In the data rows, zero lies at 7.5, halfway between 7 and 8.
Each second row below is the first row of its pair, turned about zero in one of three ways (a turn may also mirror it), then rescaled, with some noise.
After each pair comes the number of its way: 0 for the first way seen, 1 for the next new one, and so on.
(3, 6, 8, 9, 8, 8, 7, 7)
(4, 9, 6, 4, 9, 10, 7, 9) 0

(9, 7, 10, 11, 5, 7, 8, 5)
(7, 8, 6, 3, 5, 5, 8, 5) 1

(8, 8, 9, 9, 1, 6, 7, 4)
(11, 7, 9, 3, 4, 4, 7, 7) 1

(9, 13, 10, 8, 5, 9, 7, 5)
(11, 5, 4, 13, 5, 5, 7, 7) 2

(9, 7, 7, 7, 4, 10, 8, 10)
(10, 11, 8, 8, 5, 7, 9, 4) 0

(8, 7, 7, 7, 5, 4, 6, 9)
(5, 7, 5, 6, 6, 6, 3, 8) 2

(7, 8, 8, 8, 6, 5, 9, 14)
(12, 9, 4, 4, 6, 1, 6, 7) 0

(9, 11, 9, 7, 10, 8, 8, 7)
(7, 8, 5, 11, 10, 8, 7, 8) 2

(10, 9, 9, 12, 6, 7, 7, 10)
(10, 4, 11, 4, 7, 5, 9, 6) 0

(9, 10, 9, 11, 8, 7, 8, 6)
(8, 5, 11, 7, 10, 7, 8, 9) 0

(8, 9, 7, 13, 6, 13, 7, 7)
(9, 3, 9, 10, 10, 5, 9, 4) 2

(9, 7, 7, 6, 5, 5, 5, 10)
(9, 6, 11, 6, 8, 9, 7, 8) 1

(9, 7, 8, 8, 9, 5, 6, 10)
(4, 7, 5, 7, 9, 9, 5, 7) 2

(9, 9, 8, 8, 10, 12, 8, 7)
(11, 9, 7, 11, 12, 8, 9, 6) 2

(8, 10, 9, 10, 8, 12, 7, 6)
(11, 5, 7, 12, 10, 7, 10, 7) 2

(9, 5, 7, 6, 4, 10, 6, 10)
(10, 8, 5, 3, 7, 5, 7, 5) 2

(8, 7, 12, 10, 12, 7, 7, 9)
(7, 6, 4, 7, 12, 12, 8, 9) 2

(7, 5, 9, 8, 9, 13, 8, 10)
(8, 10, 3, 6, 11, 9, 11, 5) 0

(7, 4, 6, 6, 7, 11, 10, 11)
(7, 1, 7, 11, 11, 8, 13, 6) 1

(9, 5, 7, 7, 10, 7, 11, 9)
(4, 7, 7, 8, 9, 9, 11, 8) 1

(8, 5, 7, 5, 9, 7, 9, 10)
(6, 11, 6, 4, 9, 8, 6, 9) 2

(10, 9, 9, 7, 9, 9, 9, 5)
(7, 10, 6, 10, 7, 7, 11, 6) 2

(10, 9, 8, 9, 10, 12, 8, 5)
(7, 6, 9, 10, 12, 9, 11, 7) 0

(11, 7, 9, 9, 10, 8, 7, 6)
(7, 11, 4, 6, 8, 9, 10, 5) 1

(9, 8, 8, 8, 7, 5, 8, 8)
(7, 9, 9, 5, 9, 7, 7, 9) 1

(10, 12, 8, 6, 11, 15, 9, 8)
(11, 12, 4, 13, 12, 4, 9, 6) 1

(10, 11, 10, 10, 4, 5, 8, 7)
(10, 5, 12, 7, 5, 7, 7, 9) 0

(8, 8, 10, 10, 5, 5, 7, 5)
(7, 10, 7, 3, 5, 5, 6, 7) 1

(6, 6, 6, 6, 7, 4, 8, 5)
(6, 7, 9, 7, 4, 9, 8, 9) 2

(9, 5, 7, 7, 11, 8, 8, 6)
(8, 9, 8, 7, 8, 10, 9, 7) 2

(10, 8, 7, 13, 5, 5, 6, 13)
(4, 5, 10, 2, 12, 6, 4, 6) 1

(7, 5, 6, 10, 6, 4, 6, 5)
(5, 6, 9, 4, 5, 8, 6, 7) 0

(6, 3, 5, 5, 7, 6, 5, 6)
(8, 4, 9, 9, 3, 11, 7, 6) 1

(9, 8, 8, 5, 6, 6, 6, 8)
(10, 4, 7, 10, 5, 7, 6, 6) 0

(9, 5, 9, 8, 13, 10, 9, 7)
(7, 10, 8, 8, 11, 11, 13, 7) 2

(8, 12, 10, 9, 5, 5, 8, 3)
(8, 12, 8, 4, 3, 4, 4, 9) 1

(5, 6, 5, 1, 1, 5, 8, 11)
(8, 11, 6, 3, 3, 3, 1, 10) 2

(8, 7, 7, 5, 8, 6, 8, 12)
(6, 10, 6, 4, 9, 6, 6, 9) 2

(4, 6, 6, 5, 7, 6, 6, 6)
(9, 8, 11, 7, 4, 10, 5, 9) 2

(10, 7, 10, 9, 8, 5, 8, 2)
(6, 7, 6, 10, 4, 10, 11, 8) 2

(6, 8, 7, 8, 12, 8, 6, 7)
(4, 8, 5, 9, 9, 8, 6, 6) 1

(8, 6, 8, 8, 10, 5, 7, 9)
(8, 5, 4, 6, 6, 6, 5, 7) 0

(6, 6, 5, 6, 6, 9, 6, 5)
(8, 5, 9, 10, 5, 7, 7, 6) 1

(8, 7, 8, 9, 9, 9, 7, 12)
(9, 8, 6, 7, 10, 5, 8, 5) 0

(9, 8, 7, 6, 9, 11, 7, 7)
(9, 10, 8, 8, 9, 7, 10, 6) 2

(9, 9, 8, 8, 6, 12, 6, 3)
(11, 10, 6, 9, 6, 5, 9, 3) 1

(11, 6, 10, 7, 8, 10, 7, 7)
(9, 6, 6, 8, 7, 9, 10, 6) 0

(10, 7, 8, 5, 12, 9, 8, 6)
(4, 10, 5, 11, 7, 10, 10, 7) 1

(6, 10, 9, 7, 9, 8, 7, 5)
(8, 8, 7, 9, 10, 9, 6, 11) 0

(9, 9, 9, 8, 9, 8, 8, 9)
(9, 6, 7, 8, 9, 6, 10, 7) 0

(8, 7, 5, 5, 7, 7, 8, 7)
(8, 9, 9, 7, 6, 6, 6, 6) 2

(9, 12, 11, 9, 10, 9, 9, 6)
(11, 6, 9, 9, 11, 7, 8, 11) 0

(6, 7, 5, 5, 0, 11, 8, 9)
(8, 15, 12, 8, 0, 7, 11, 6) 0

(9, 11, 8, 7, 13, 10, 7, 6)
(9, 6, 4, 12, 12, 8, 8, 9) 0

(10, 8, 8, 8, 11, 10, 8, 7)
(7, 4, 7, 10, 12, 8, 10, 6) 0

(10, 9, 8, 6, 11, 4, 8, 6)
(5, 12, 8, 8, 6, 10, 8, 9) 1

(9, 6, 6, 4, 0, 9, 8, 7)
(15, 3, 14, 6, 4, 4, 10, 8) 1

(6, 6, 5, 3, 3, 9, 10, 10)
(8, 14, 5, 8, 2, 6, 9, 7) 0

(9, 10, 7, 8, 10, 9, 8, 6)
(7, 6, 9, 10, 10, 8, 7, 8) 0

(10, 11, 8, 10, 2, 3, 7, 8)
(4, 4, 2, 9, 4, 4, 5, 7) 2

(6, 10, 9, 8, 4, 10, 7, 9)
(12, 11, 8, 8, 8, 9, 9, 8) 0

(0, 8, 6, 7, 6, 2, 6, 5)
(5, 4, 8, 8, 2, 6, 1, 10) 1

(6, 6, 5, 5, 7, 6, 5, 6)
(9, 10, 10, 7, 5, 10, 6, 8) 2

(7, 11, 5, 7, 11, 2, 7, 5)
(2, 8, 8, 12, 6, 11, 6, 9) 2

(7, 5, 5, 7, 8, 5, 6, 4)
(1, 6, 6, 7, 5, 10, 6, 8) 0

(8, 10, 6, 8, 6, 5, 6, 6)
(7, 9, 11, 7, 7, 6, 4, 8) 1

(10, 12, 7, 8, 11, 7, 8, 8)
(6, 12, 7, 8, 10, 7, 6, 8) 1

(6, 8, 6, 6, 10, 8, 7, 6)
(6, 8, 8, 10, 6, 9, 8, 6) 1

(8, 6, 7, 7, 9, 9, 6, 6)
(8, 9, 9, 8, 7, 8, 9, 6) 2

(0, 6, 3, 7, 11, 11, 13, 11)
(8, 11, 15, 5, 12, 4, 7, 13) 2

(3, 0, 4, 3, 10, 7, 8, 3)
(8, 13, 15, 0, 3, 12, 11, 10) 2

(0, 6, 8, 11, 9, 4, 9, 15)
(2, 0, 5, 7, 15, 9, 1, 12) 1

(3, 0, 6, 6, 6, 3, 3, 10)
(6, 0, 9, 8, 3, 13, 6, 8) 1

(6, 7, 9, 9, 12, 8, 9, 9)
(5, 7, 2, 8, 10, 8, 8, 8) 1

(7, 7, 9, 10, 10, 6, 7, 4)
(5, 5, 9, 5, 10, 10, 8, 10) 0

(8, 13, 10, 11, 9, 8, 7, 10)
(8, 11, 5, 5, 12, 5, 2, 8) 1

(4, 6, 7, 8, 7, 9, 7, 9)
(7, 10, 6, 6, 8, 6, 7, 6) 0

(2, 4, 2, 1, 6, 5, 8, 10)
(5, 2, 11, 14, 5, 11, 8, 12) 1

